Some points, one per row:
[ -2  -3  -1   1   4   2   1   0  -1   1   2   2   7  12  13   0 -25 -40 -22  14  31  16 -12 -34 -50 -53  -7  79 127  89  -5 -63 -58 -27  -5   2   1   2   4   4   0  -5  -8  -6  -2   0   1   2]
[ -2  -2  -1   1   3   3   1  -2  -5  -6  -7   0  17  30  27   4 -29 -55 -63 -58 -27  42 116 121  43 -53 -95 -64  18  94  87  -5 -87 -85 -28  17  26  15   9   7   1  -5  -7  -5  -1   1   2   1]
[ -2  -3  -1   1   3   4   1  -1  -3  -4  -7  -1  13  29  30   9 -26 -50 -53 -46 -29  10  68 103  71  -6 -54 -29  30  38 -17 -58 -42  -5  15  13   6   3   3   4   0  -5  -9  -6  -1   1   2   2]
[ -2  -2  -2   2   4   3   2   1  -1   1   1   4   7  12  15   5 -16 -33 -24   3  27  32  13 -30 -77 -70   2  61  39 -22 -23  48  98  65  -9 -50 -44 -21  -4   3   0  -5  -8  -6  -2   1   1   1]
[ -1  -2  -2   1   3   2   1   0   0   0   1   0  -4 -11 -10   8  39  43   2 -40 -41 -12   9  15  14   6  -2  -5  -4  -4  -7  -7  -4   4   6   4  -1  -8 -14 -17 -10  13  39  43  17 -13 -24 -17]
[ -1  -1   4  15  29  29   1 -45 -64 -35   9  28  21   0 -16 -16   6  36  42  16 -11 -23 -22 -11   6  15   3 -24 -42 -25  28  65  47   0 -25 -15  -1   2   0  -1  -4  -9 -14 -21 -24 -13  17  48]
[ -2  -2  -1   2   3   4   2   0  -1  -1  -2  -4  -2   9  23  24  -4 -35 -41 -30 -27 -28  -4  52  86  68  17 -17 -21 -15 -17 -21 -16  -4   3   6   2   2   4   4   1  -5  -8  -5  -2   0   1   1]
[ -2  -3  -2  -2  -4  -5   4  20  34  37  19 -21 -68 -80 -41  21  63  61  26  -7 -17 -13  -7   0   6   4  -2  -5  -5  -6  -9  -7  -2   3   4  -3 -11 -16 -10   8  33  42  21 -23 -56 -53  -8  53]
[ -2  -2  -1   1   3   2   1  -2  -3  -7  -6   4  19  30  25   2 -29 -52 -62 -54 -26  36 105 116  48 -45 -87 -48  39  89  43 -50 -89 -46   5  23  16   7   6   4   1  -6  -8  -6  -2   1   1   1]
[ -2  -3  -1   1   4   3   1   0   2   0   1   1  -1  -8 -17 -22  -4  30  51  42  21   5 -19 -54 -67 -38   8  39  35  11  -9 -14  -9   2   5   5   1   1   0  -4 -13 -22 -21  -1  32  49  32  -2]
[ -2  -2  -1   1   3   3   1   0   0   1   1   2   5   9   8  -3 -18 -22  -9   8   5 -17 -38 -30   6  37  42  44  47  29 -14 -45 -38 -18  -1   3   2   2   4   4   1  -5  -8  -5  -2   1   2   1]
[ -2  -3  -1   1   4   3   1   1   4  13  25  29   6 -41 -75 -68 -26  30  73  69  26 -15 -25 -12   1   2  -6 -18 -30 -40 -24  23  62  51  14  -4   0   1  -5 -10 -10 -12  -9  -6  -3   0  -1  -4]
[ -2  -3  -1   1   3   2   1  -1   1   0   1   3   7  12  14   5 -18 -33 -22  10  38  35  -4 -65 -88 -37  48  86  51  -3 -28 -39 -57 -51   9  96 121  59 -22 -52 -42 -23 -14  -7  -3   1   1   1]
[ -2  -3  -1   1   3   3   2   0  -1   1   2   4   6  12  15   4 -17 -34 -24   1  24  27  14 -16 -57 -69 -27  24  29  17  45  83  66   4 -43 -46 -27 -10   1   4   0  -5  -8  -6  -1   0   1   1]
[ -2  -1  -1   1   3   3   1   0  -1   0   0   3   6  10  10  -2 -24 -33 -11  17  20  -2 -28 -37 -26  -5  24  66  89  56 -13 -55 -48 -22  -2   3   2   2   4   4   0  -5  -9  -6  -2   1   1   2]
[ -2  -3  -1   1   3   2   1  -1  -1   1   1   3   6  12  15   5 -18 -34 -26  -4   6  -8 -23   1  63 102  58 -39 -95 -72 -21   9  14  18  22  18   6  -2  -2   0  -1  -6  -8  -6  -1   1   1   1]
[ 27  16 -21 -57 -53 -13  22  28  17   5  -2 -10 -14 -13  -2  20  39  37  11 -12 -20 -14  -8   0   6   4  -2  -6  -7 -15 -31 -43 -27  25  76  77  31 -14 -34 -36 -36 -24  10  42  41  10 -18 -22]
[ -2  -3  -2   1   3   3   0  -4  -7  -4  11  33  38   2 -56 -72 -20  39  48  20  -4 -10  -7   0   6   4  -2  -5  -4  -5  -7  -6  -2   4   4   1 -10 -16 -16  -3  22  43  38   8 -19 -26 -25 -30]
10 more points follow, each with its number after it:
[ -2  -3  -1   2   3   3   1   1   0   1   1   3   7  12  14   4 -17 -33 -23   5  28  24  -7 -42 -42   8  53  46   2 -27 -24  -5   8   9   3   0  -3   0   3   4   1  -7 -15 -22 -27 -17   9  33] 0
[ 13  24  24  -7 -48 -63 -35   7  30  36  26   7 -14 -26 -22   6  38  42  15 -11 -18 -12  -6   0   7   5  -2  -6  -5  -6  -9 -11 -17 -29 -35 -10  48  85  53 -14 -43 -15  23  25  -1 -21 -19 -11] 1
[ -2  -3  -2   2   9  18  28  23 -11 -53 -60 -24  15  22   3 -14  -1  30  46  28  -3 -20 -18  -7   0  -8 -24 -34 -26   5  48  65  36 -10 -27 -15   0   1  -1  -2  -3  -7 -10  -9 -13 -21 -20   1] 2
[  0   4  13  28  27  -5 -49 -62 -29  14  29  21   5 -10 -20 -12  13  39  36   6 -19 -25 -10  11  23  10 -16 -36 -45 -29  19  63  59  13 -19 -19  -4   1   0  -2  -6 -11 -23 -28 -20  12  45  49] 3
[ -3  -2  -2   3   6  13  22  29  14 -28 -61 -49  -8  19  10  -9  -3  28  48  32   0 -20 -19  -7   2  -5 -23 -41 -40  -2  54  78  44  -9 -30 -17  -2   1  -2  -1  -3  -7  -9  -9  -9 -15 -23 -12] 4
[ -2  -2  -1   2   4   5   5  11  23  27  10 -35 -62 -46 -14  -1   5  30  54  46  10 -19 -23  -9   2   1 -12 -29 -43 -36   5  59  73  38  -3 -19 -14  -9  -6  -2  -4  -6  -9  -6  -3  -3  -9 -18] 5
[ -5  -8  -4  16  41  47   9 -49 -71 -40   7  25  12  -8 -13  10  39  41  13 -14 -18 -12  -6   1   6   4  -3  -5  -4  -6  -8  -7  -4   0  -1  -5 -13 -29 -41 -22  48 113  95  13 -50 -55 -31 -11] 6
[ -1  -2  -1   2   3   4   1   0   0   1   1   2   0  -5 -16 -26 -14  23  49  40  10  -6   6  18  -2 -47 -69 -43  -1  22  25  22  14   4  -1  -1  -2   0   2   0  -6 -17 -22 -17   0  27  47  37] 7
[ -2  -3  -1   1   3   2   1  -1  -2  -5  -7  -2  11  28  31  10 -26 -54 -63 -57 -31  34 111 127  53 -44 -93 -78  -8  74 107  49 -47 -98 -71 -11  24  26  17   9   2  -5  -8  -5  -2   1   2   0] 8
[ -3  -2  -1   2   2   3   1  -1   0   0   1  -1  -4 -11 -16  -3  32  60  38 -24 -61 -45  -4  21  22  12   0  -5  -5  -5  -8  -7  -2   3   7   5  -1  -4 -10 -15 -17  -3  25  45  35   1 -21 -22] 9
Which two of these numbered points are nearest to each point below, looking only along the 2 directions in which the first points spread most? Their numbers follow each, nearest first.
[ 26  18 -17 -55 -55 -15  22  28  18   7   1  -7 -15 -23 -14  17  49  48  15 -14 -22 -17  -9   0   7   5  -2  -6 -11 -21 -38 -42  -8  50  80  56   8 -22 -27 -27 -31 -28  -1  37  48  21 -12 -22] > 2 4
[ -2  -2  -1   0   3   4   2   0   0   0   1   0  -4 -10 -18  -9  25  61  56  -1 -62 -69 -24  21  32  16   0  -5  -5  -5  -8  -8  -3   3   7   5   1  -3  -7 -14 -19 -10  17  43  42  11 -17 -24] > 6 4
[ -1   0   8  22  32  18 -26 -62 -52  -9  24  27  12  -6 -17 -15  11  38  38  14 -14 -26 -22  -1  19  18  -5 -34 -48 -27  25  66  53   6 -23 -18  -2   3  -1  -1  -4 -10 -18 -25 -25  -3  32  53] > 3 5
[ -1  -2  -1   1   4   3   1  -1  -4  -6  -7   3  19  31  26   3 -30 -52 -58 -51 -26  28  96 114  54 -36 -79 -41  40  76  19 -62 -76 -29  14  20  12   6   4   5   2  -4  -7  -6  -2   0   1   1] > 8 7
[ -2  -2  -2   2   3   3   1   0   0   0   0   3   7  12  15   4 -18 -35 -26  -3   9   1  -7  12  45  47   2 -40 -40 -19  -7  -4   6  17  18   7  -3  -4   0   4   0  -5  -9  -7  -2   1   0  -1] > 9 6
[ -2  -2  -2   3   3   3   3   5  15  27  25  -6 -49 -64 -42 -14   4  32  60  52  14 -17 -22 -10   3   1  -9 -24 -39 -38  -4  45  65  42  10  -6 -11 -13 -10  -6  -4  -6  -8  -6  -2  -1  -5 -14] > 5 3
[ -5  -8 -10  -2  12  25  30  27  19 -12 -52 -68 -42  -8  12  29  47  44  14 -11 -18 -12  -8   0   6   4  -2  -5  -5  -5  -7  -7  -4   1   2  -3 -10 -12  -7   6  21  17 -12 -26   8  55  54   8] > 1 7
[ -2  -3  -1   1   3   4   2   0   1   0   1   2   7  13  15   5 -18 -34 -25   0  15  11   1   1   8  14  10  -1 -11 -16 -16  -6   7  16  13   3  -3  -3   1   4   1  -4  -9  -6  -3  -2  -8 -18] > 7 1
[ -2  -3  -2   1   3   3   1   0   0   1   2   3   7  12  14   4 -16 -32 -20  16  39  26 -30 -81 -68  15  84  74  17 -22 -23 -12  -5  -3  -2  -6 -17 -29 -27  -6  19  35  47  53  37  -5 -35 -36] > 0 1
[ -2  -3  -2   2   1  -1  -6  -6   7  26  43  33 -13 -71 -86 -35  42  70  42   3 -14 -13  -8   0   6   5  -3  -5  -4  -5  -7  -7  -2   3   4  -1  -9 -16 -13   3  29  45  31  -2 -31 -44 -47 -31] > 4 3
[ -2  -2  -1   2   3   3   1   1   9  19  30  18 -22 -61 -65 -40  -5  34  67  60  19 -16 -24 -10   2   2  -8 -21 -35 -39 -14  35  62  44  13   1   0  -7 -12 -10  -7  -8  -9  -6  -1   0  -2  -8] > 5 3
[ -2  -3  -1   1   3   3   1   0   0   0   2   3   7  12  14   5 -17 -34 -24   6  30  25  -9 -50 -47   9  60  51   1 -28 -23  -5   8   7   2  -1  -2   1   3   5  -1  -9 -22 -29 -25  -1  28  30] > 0 1
[ -8 -10  -5  11  28  35  31  16 -20 -59 -62 -25   7  10   4  17  42  42  14 -12 -19 -13  -7  -1   6   4  -1  -4  -4  -5  -8  -7  -4   1   1  -3  -8 -11 -13 -13  -5  13  36  57  51  11 -27 -37] > 1 7
[  0   8  21  31  14 -28 -61 -49  -5  25  26  13   0 -11 -19 -11  16  39  30   1 -20 -15   3  15  13  -2 -18 -33 -41 -33   9  58  65  25 -15 -20  -7  -1  -1  -3  -7 -16 -28 -29  -9  28  53  38] > 3 4
[  4  13  24  20 -14 -58 -58 -12  33  39  17  -2 -15 -21 -17   8  39  42  13 -13 -18 -12  -7   2   7   4  -3  -5  -5  -6  -8  -8  -7 -11 -21 -33 -19  25  63  55  19   5   6  -3 -20 -25 -17  -8] > 2 6
[ -1  -3  -1   1   4   3   0  -1   0   0   1   4   6  11  14   4 -18 -32 -20  14  39  26 -30 -81 -66  16  85  73  15 -25 -23 -11  -4  -2  -1  -2  -9 -19 -28 -24  -2  21  32  40  52  37  -3 -34] > 0 1
[ 22  24   1 -40 -60 -36   3  23  15   6   8  15   9 -13 -22  -2  31  39  15 -11 -18 -13  -6   0   7   5  -1  -5  -5  -7 -13 -23 -35 -35  -3  55  90  60  -9 -55 -52 -13  29  41  16 -13 -22 -14] > 7 1
[ -2  -3  -1   1  -1  -5  -5   4  23  39  36   7 -46 -86 -69  -4  58  68  33  -3 -16 -13  -8   0   6   3  -2  -6  -5  -5  -8  -8  -3   3   4  -2 -10 -16 -11   5  32  43  26 -10 -42 -55 -41   5] > 4 3
[ -3  -2  -1   3   3   3   0   1   0   1   1   3   7  12  15   5 -17 -34 -22   8  32  26 -14 -57 -52  13  67  55   3 -28 -25  -5   6   5   2  -1  -1   1   4   3  -3 -16 -30 -33 -15  19  34  12] > 0 1
[ -2  -2  -1   1   3   1  -3  -7  -5   8  31  45  21 -38 -84 -62  12  62  48  11  -9 -12  -8   0   7   4  -2  -5  -5  -5  -8  -7  -3   2   5  -1  -9 -17 -15   1  26  45  35   3 -24 -34 -36 -40] > 4 2
[ -2  -3  -2   1   3   3   1   0  -1   1   1   1   2   5  10  11  -1 -18 -24 -17 -18 -32 -33   8  63  79  42   0 -10  -5 -12 -24 -24 -10   1   3   1   1   4   4   1  -5  -8  -6  -1  -1   1   0] > 9 6
[ -3  -5  -8  -6   3  16  28  32  28   9 -28 -65 -65 -32   5  34  53  48  17 -12 -18 -13  -7   1   6   4  -3  -5  -4  -6  -9  -8  -2   2   2  -5 -10 -13  -7   9  29  30  -3 -43 -36  22  68  53] > 2 6
[ -8 -10  -4  16  39  48  24 -27 -67 -60 -16  18  17  -2  -9  10  40  41  13 -13 -18 -11  -6   1   6   4  -2  -4  -5  -5  -8  -8  -3   0  -1  -3  -9 -18 -34 -33  13  82 105  51 -22 -54 -43 -20] > 6 9
[ -2  -3  -1   5  15  26  29   5 -38 -63 -42   3  26  16  -6 -16   0  33  45  25  -5 -21 -18  -9  -4  -7 -14 -21 -20  -2  36  60  36  -7 -25 -14   0   1   0  -1  -4  -7  -9 -13 -17 -22 -13  19] > 2 4
[ -3  -5   0  17  38  33 -11 -59 -58 -16  19  21   5 -13 -14  12  39  42  12 -13 -18 -11  -6   2   6   4  -3  -5  -5  -5  -8  -8  -4   0  -2  -9 -22 -35 -33  10  81 110  60 -17 -55 -46 -21  -8] > 6 9
[ -2  -2  -1   2   3   3   1  -1  -4  -5  -2  13  31  27 -13 -54 -41   7  34  24   4  -6  -7   0   6   4  -2  -6  -4  -6  -7  -7  -3   3   5   1  -7 -16 -16  -6  18  41  41  13 -17 -25 -20 -18] > 1 2
